(in the rows, 128 means zero)
The rows of A fall into 4 groups, which share some directions, and each row is roughly a mix of its group's hidden directions.
A, 164 rows:
[[ 99 112 135 113 136 113 150 119 155 171  69 152]
 [150 106 122  86 140 153 171 128 164  83 118 140]
 [140 154 108  98 112  66 120 153 123 144 120  88]
 [ 82 129 133  86 134 106  98 151 100 103  99  99]
 [122 132  95  83 142 174 175 112 133 117 148 108]
 [131 149 149 126 108 111  89 153 152 121 129 195]
 [106 115  80 123 128 134 156 116 187 104 159 131]
 [ 91 111 157 114 163 131 161 119 133 145 148  73]
 [155  83  88 131 128 126 127 134 143  75 139  91]
 [ 86 142 122 106 115  94 136 146 134 164  70 131]
 [171 137  83 114 122 138 106 123 122 110 183 100]
 [ 83 145 126  93 150 151 148 123 100 153  94 165]
 [120 133 109 102 185 136 167 124 149  96 149  96]
 [112 100 119 135 105 141 201 109 147 147 123 152]
 [193 143  83 116 149 142 130 124 139 104 156 134]
 [136 120 107  88  85  86 114 150 158 114  95 141]
 [141 143 102  83 109  72 101 151 108 110 140 136]
 [ 56 135 104 114 140 149 142 107 104 148 108 110]
 [ 89 102  96 148 140 180 150 151 150 102 136 140]
 [115 173 132 153 137 158 103 142 138 125 135 192]
 [ 82 120  92 100 153 151  93 148 115 131  92 110]
 [100 115 164 123 147 146 141  85  94 166 128 164]
 [ 88 145 123 119 120  99 148 151 150 183  95 148]
 [137  84 161 116  65 129 105 145 119 111 144 145]
 [116 119 118 137 115 103  70 109 145 131 188 141]
 [ 80 120 150 128 115 107 124 137  94 151  68 116]
 [155 154  69 133  94 109 104 163 146 113 132 120]
 [130 128 125  57 144 129 130 104 123 159  95  99]
 [131 135 127 106 151 148 172 151  94  70 120 109]
 [132 114 168 101 122 113 177 124 173 126 166 144]
 [117 133 101 176 121  89 140 123 163 170  99 113]
 [185 106 130 134 139 137 161 103 150 161 128  87]
 [143 161  94 106 141  99 152 127 131 194 132 121]
 [164  99 115  96 129 133 199 142 122 119 141 119]
 [185 146 101 145 144 120 117 115 120  97 169  97]
 [164 156  85 111 137 137 135 156 153  87 143  94]
 [115  95 128  88  99 142 151 136 131  76 122  87]
 [124 122 135 176 109 128 162 142 160  82 113 166]
 [139 106 159 160 107 123  98 115 126 162 137 187]
 [ 89 102 166 103 140 138 113 116 115 132  68 142]
 [ 94  99 147 118 122 117 161 121 159 158 105 181]
 [123 103  97  84 138 157 155 118 127  84 160 104]
 [132 136 154 152 161 174  98 131 104 118 181 134]
 [129 102  92 137  92  75 119 160 132 102 100 136]
 [107 151 157  59 151  94 130 128 140 146 139 120]
 [153 115 125 163 154 160 128 141 162  87 174 123]
 [137  83 147 194 120 157 133 125 111 149 148 123]
 [123 152 121 117  92 107  85 159  98  97 124  87]
 [ 90 104  79 143 164 113 131  98 139 114 110 162]
 [190 104 131 138 128 123 127 111 171 122 171 110]
 [141 111 121  86 130  59 165 134 134 139 133 146]
 [156 160 149 136  91  90  73 128 123 107 113 122]
 [142  80 173  91 124 129 162  95 150 135 119 116]
 [123 122 125 152  89  85  82 171 133 121 123 156]
 [ 74 140 136 178 151 120 105 109 114 163 111 140]
 [135 177 103  90 134 126 115 108 100 175 154 119]
 [101 114 153 150 145 163  82 118  88  93 115 139]
 [ 94 128 161  88 127 166 176 120 105 105 123 137]
 [123 119  79 111 102  80 130 107 140 174 113 141]
 [112 121 200 109 124 156 148 138 106 122  98 109]
 [130 179 186 152 145 157 109 147 130 138 135 111]
 [125 104 162 196 112 170 124 127 145 121 139 126]
 [157 120 112  82 108  96 161 169 155 111 126 107]
 [159 140 131 171 101  73 100 129 104 110 119 109]
 [154 155  73 171 134 142 101 143 142 143 121  96]
 [105 107 148  71  82 152 128 127 115 100 145 109]
 [117 155 115 182 121 108  77 141 115 132 125  88]
 [ 92 129 189 139 121 120 130 171 126 128  90 145]
 [136 141  90  79 134 118 123 146 145 128  86 175]
 [ 89 129 158 118 133  97 128 147 111 171  78 146]
 [117  89  89 138 131 139 138 128 146 123  57 121]
 [137 121 141  86 137  89 115 100 109 139 183 100]
 [ 89 105 149 163 154 169 126 101 109 141  89 131]
 [135 172 126  77 129 110  91 135 124 143 116 175]
 [104  94 140 152  83 101  88 142 157 115 110 149]
 [143 110 166 114 141 148 147 116 128 112 193 163]
 [116 113 153 128 152 178 165 109 154  92 128  95]
 [146 158  91 119 148 175 159 154 148  97 105 136]
 [160 135 124 147 151 173 125 124 123  76 174 117]
 [129 116 164 172 161 182 148 107 107 118 121 132]
 [127 103 157 163 100 102  87 128 111 139 174 105]
 [169  67 139 141 144 126 116 127 137 166 159 144]
 [118  81 135 146 107 101 144  88 131  83 111 156]
 [122 134 105 180 147 154 103  96 148 115 175 113]
 [124 127 144  64 123 126 121 157  84 102 114 100]
 [164 147  99 111 101  92  83 137  97 128 110 156]
 [112 127 128 108 166  68 147 122 124 163  90 119]
 [147 128 154  88 114 108 148 129 169 137 137 186]
 [172  82 105 136 102 107 174 109 135 124 104 121]
 [ 71 116 151 108 154 152 116 140 109  80 113 118]
 [130 138 122 116 111 126 171 146 104 140  73  79]
 [153 112  95 167 134 139 118 116 151  96 152 181]
 [184 141 109 147 142 133 163 135 171 130 164 142]
 [125 128 192 116 107 160  81 124 139 136 147 109]
 [122  82 141 176 123 131 143 125 114 123 147  70]
 [130 121 146 172 172 175 108 103 114 143 126  97]
 [143 107  92 121 102 109 110 149 143 116  83 179]
 [120 149 117  78 115 101 145 151 116 105 145 183]
 [159 120 119 149 147 158 155 147 171  74 119 120]
 [179 155 109 132 117 107 115 160 131 106 139  75]
 [100 140 156 158 184 159 122 119 115 171 129 137]
 [155  99 127 137 107  97 170 137 156 133 160  81]
 [160 136 145 138 132 155 139 133 127 133 203  99]
 [140 138 114  96 100  66 106 155 135 100 130 156]
 [145 159 105  77 105 108 161 152 131 150 123  90]
 [163 137  81 150 172 140 111 102 133 111 150  97]
 [111 127 151 139 137 182 121 119 163  85 167 114]
 [112 112 165 121 109  86 145 122  94 177  98 117]
 [138 126 106 173 135 122 182 132 182 143 117 126]
 [159 155 123 143 114 122  85 116  68 136 140  98]
 [169 118 103 141  92  85 137 128 175 130 143 102]
 [105 106 180 126 138 155 122 101  69 136 130 126]
 [131 164 162 154 111 135  64 136 103 123 153 123]
 [105 115 184 137 172 163 132 102  98 137 141 131]
 [141 128 156 176 112 118  86 118 150 171 132 161]
 [121 110 147  82 110  63 139 139 132 153 104 138]
 [146  94 104 150 118 102 165  95 161 150  89 131]
 [181 120 148 111 161 127  93 107 122  88 157 118]
 [146 144  90 126 150 106 156 109 175 148 173 133]
 [107  79 144 143 128 111 141 126 154 119  91  74]
 [165 154 107 121 106  96 130 175 160 140 111 163]
 [ 98 148 110 117 157 162  95 122  96 139 104  80]
 [121 140  80 112 142  73 153 137 138 104  89 130]
 [145 127  91  97 127  92 147 128 164 126 106 182]
 [ 90 114 144 159 180 158 120 129 135  90 133 158]
 [123  83 152 126 151 146 171 103 129 175 125 100]
 [120 118 125  84 154 118 191 120 161 145 128 153]
 [ 79 147 147 112  88 139 127 145 112  77 120 152]
 [128 141 117 171 136 150 125 124 123 164 113  60]
 [135 148 131  82 115  91 138 139  85 160 115  90]
 [133 123 156  81 124  65 117 146 109 130 102 111]
 [119  97 117 140 146 101 195 116 155 121 105 103]
 [149 154 135 104 130 149 112 139  85 107 151  69]
 [107 143 146 139 151 148 134  95 103 160  80 169]
 [164 117 158 183 111 122 138 122 128 149 147 175]
 [103  85 141  93  87 134 155 126 145 126  88 153]
 [169 139 104  89 146 105 140 132 157  88 136  89]
 [127 133  94 117 100  86 173 138 161 138 133 170]
 [164 124 109 187 114 124 153 134 172 133 151 108]
 [124 132 142 108 123  78 140 156 128 140  60 128]
 [127 109 153  99 100 148 138 115  84  82 131  89]
 [122 128 132 128 121 159 127 150 132  49 145 101]
 [128 100 164  69 113  89 115 132 132 141 144  98]
 [133 154 113 155 164 182 119 109 133 122 160 166]
 [151  86 169 131 133 144 111  99 121  86 165 108]
 [159 155 121 128 106  68 117 144 118 115 146 173]
 [151 152 130 111 136 106 136 132 145 161 105 199]
 [119  87 187 161 139 159 107 107 132 132 147 118]
 [146 139 114  93 135 146 106 146  86  86 157  89]
 [137 154  94  68 117 101 129 149 125 126  83 122]
 [104 128 175 105  92 131 167 138 107 136 107 168]
 [147  90  82 154 132 125  93 121 151  92 161 131]
 [139 134 119 145 153 167 135  94 119  90 115  71]
 [106 136 169 107 115 108 164 147 118 169  81 134]
 [112 161 167 178 141 145 121 137 138 132 164 166]
 [138 143  94 140 141  91  99 108 119 189 124 153]
 [155 154 116 139 122 161 108 154  97 122 188 107]
 [140 165 132 107 137 103  92 123  70 152 152 108]
 [103 105 137 137 142 166 132 113 120 128 124  53]
 [141 127 122 139 129 164  81 119 124  78 177 116]
 [126 108 164 107 149 181 157 127 115  87 142 106]
 [144 184 112 162 113 102  89 141 131 153 141 154]
 [137 111 139  96 142 108 188 147 155 121  83 137]
 [129 132  94 155 153 173 159 136 167  89 133 111]]
Each list below has one row that fits no group; the rest each fit one group, if only roughly. Name that row.
  * q_694: [ 85 161 119 114 179 148 105 128 112 160 100 120]
  * q_107: [112 155 152  84 140  87  87 135 132 147  89 128]
  * q_472: [145 114 186 129 155 153 101 116 115 136 165  93]
  * q_194: [117 102 165 106 124  84 145 107 135 163 100 168]
  * q_779: [151 134  99  84 117  72 154 133 146 112 120 159]
  * q_114: [103 136 161  89 105 151 125 146  77 112 156 104]
  * q_236: [157 162  89 136 124  84 121 157 157  89 132 138]
  * q_532: [181 157 101 148 126 162 155 142 123 120 157  95]
  * q_280: [162 161  80 137 155  96 173 111 132 137 140 127]
  * q_146: [118 132 153 162 160 175 137 114 148  81 150 147]
 : q_236
  * q_784: [164 127 120 163  96 112 144 166 168  91 148 128]
  * q_382: [141 157 146  65 112 109 163 146 154 100 139 128]
  * q_283: [119 125 142 202 107 143  94 134 117 105 118 106]
  * q_927: [110 105 127 186 148 141 142 107 161 171 114 148]
  * q_762: [143  80 158 132 113 168 174 101 151 142 134 132]
  * q_450: [106 175 132  92 133 155 109 133  78  99 143 116]
  * q_336: [122 117 125 197 120 153  84 115 149 108 148 134]
  * q_306: [168 123 118 161 146 126 165 117 167 116 174 104]
  * q_136: [119 125 122  54 160 141 164 107 127 118 126 146]
  * q_720: [119 123 145 156 138 192 136 113 121 133 161  82]
  * q_38: [108 106 160 199 121 131  96 140 126 132 127 102]
  * q_828: [146 150  83  73 114 119 150 169 143 121 134 111]
 : q_382
  * q_451: [143 139 193 167 123 128 116 112 118 161 163 128]
  * q_400: [166 101 145 107 119 144  69 134 124  83 138 118]
  * q_788: [139  97 139 144 125 141 124 107 100 145 113  54]
  * q_839: [145 133  84 109 116  70 152 157 135 161 115 136]
  * q_741: [143  98 137 124 155 177 158 125 156  92 153  97]
  * q_364: [180 117 113 172 144 151 128 116 156 115 173 135]
  * q_415: [129 104 120 107 124 154  99 115 104  73 144  81]
  * q_885: [121 127 187 128 156 147 132 111  99 145 139  77]
  * q_395: [159 159 132 123 150 116  95 140 110 103 191 141]
  * q_794: [164 141 105 179 152 122  81 145 135 126 155 146]
  * q_623: [103 153 148 120 117 109 106 107 121 198 103 142]
  * q_627: [139 181  87  98 110 123 114 169 107 108 144 126]
  * q_978: [149 159  66 125 146 114 123 139 129 122 182 131]
  * q_932: [ 96 135 128  98 128  74 108 147 141 145  82 153]
  * q_659: [142 128 121 102  89  80 126 157 102  83 118 108]
 : q_659
  * q_786: [111 118 127 144  81 108 132 171 160 108 154 169]
  * q_480: [141 155  80  96 105  85 162 142 140 128 107 111]
  * q_401: [ 86 104 145 139 119 124 118 144 121 102  60 109]
  * q_158: [184 133 119 110 122 161 158 111 125 111 176 109]
  * q_708: [ 92 160 121 111 137 103  70 165 132 113 112 146]
  * q_800: [150 105 118 119 136 135 124 145 149  50 154 131]
  * q_574: [129  89 122 165 122  91 178 140 162 110 127 148]
  * q_504: [120 154 100  93 147  98  90 130  81 147 123  99]
  * q_796: [163 139  80 140 116  99 105 123 143 168 158 156]
  * q_562: [153 104 115 151 110 138 128 111 125  67 170 156]
  * q_591: [138 126  88 133  89  71 124 144 144 148 131 166]
  * q_533: [173 109 112 146 112 105 116 119 175 107 175 123]
  * q_704: [126 107 160  94 129 131 180 123 100 136  81 109]
  * q_466: [101 108 171 140 148 144  97  93 135 177 125 149]
  * q_391: [114 111 163 184 114 113  97 120 126 141  93 163]
 : q_800
  * q_308: [164 126 155 148 160 175 154 111 132 100 134  91]
  * q_965: [104 139 161  66 108  98 104 155 109 117 114 131]
  * q_812: [132 128 132  84 154 123 168 139 119 100  91  81]
  * q_632: [159 103  89 118  90 108 156 125 169 155 154 127]
  * q_275: [140  92 161 176 138 144 149  93 153 137 146 160]
  * q_748: [136  99 146 178 108 168 112 118 100 133 129  82]
  * q_337: [120 109 188 109 139 157 154 110 151 165 151 137]
  * q_821: [ 94 144 175 149 163 171 138 122  94 141 110 124]
  * q_192: [141 153  71 127 133 149 150 130 157 131 182 116]
  * q_409: [111 117  98  88 119  81 111 144 129 164 105  92]
  * q_43: [131  85 158 167 136 149 168  84 132 127 149 126]
 : q_821
  * q_196: [ 64 142 110 167 144 146 136 124 141 144  90 139]
  * q_620: [147 104 133 115 142 113 198  98 123 160 139 109]
  * q_369: [142 104 111 156 129 165 152 133 131  79 173 103]
  * q_551: [158 183  78 118 135 119 113 150 105 118 156 113]
  * q_934: [164 150  88 143 162 153 148 100 142 139 168 107]
  * q_582: [160 120  95 132  95 100 111 132  94  96 135  81]
  * q_2: [118 133 156 145 114 100  79 127 100 155  84 157]
  * q_751: [123 105 178 129 135 153 169 102 175 150 120 131]
  * q_120: [181 127  98 141 139 147 119 104 147 119 164  82]
  * q_475: [132 119 140 176 123 136 104 107  89  92 142  82]
  * q_184: [112 125 114 186  85 129 101 154 159 143 143 148]
  * q_979: [ 91 143 156 134 150 126  96 111  67 156 119 134]
  * q_218: [152 119 170 187 122 156 143 107 114 135 162 120]
 : q_369
  * q_11: [138 146  99 125 103  59 135 143 165 138 122 149]
  * q_185: [104 133 119 121  96 149  85 147  74 114 120  92]
  * q_471: [ 98 108 200 133 130 113 110 115 120 135 120  89]
  * q_94: [117 139 141 104 168 125 155 106 109 176  84 107]
  * q_773: [171 142  96 124 105  94  86 151 139  92 148 122]
  * q_247: [112 137 127  96 156 116 109 109 105 153 102  64]
  * q_513: [126 107 126 160 107 115  77 119 128  98 184 139]
  * q_628: [107 101 142 177 144 113 118 103 158 159  86 145]
  * q_211: [ 86 163 135 132 157 194 124 131 146 123 140 137]
  * q_15: [152 138  92 104  83  78 115 158 105 132 118 114]
  * q_957: [131 162 104 133 153 139 173 115 109 173 114  87]
 : q_513
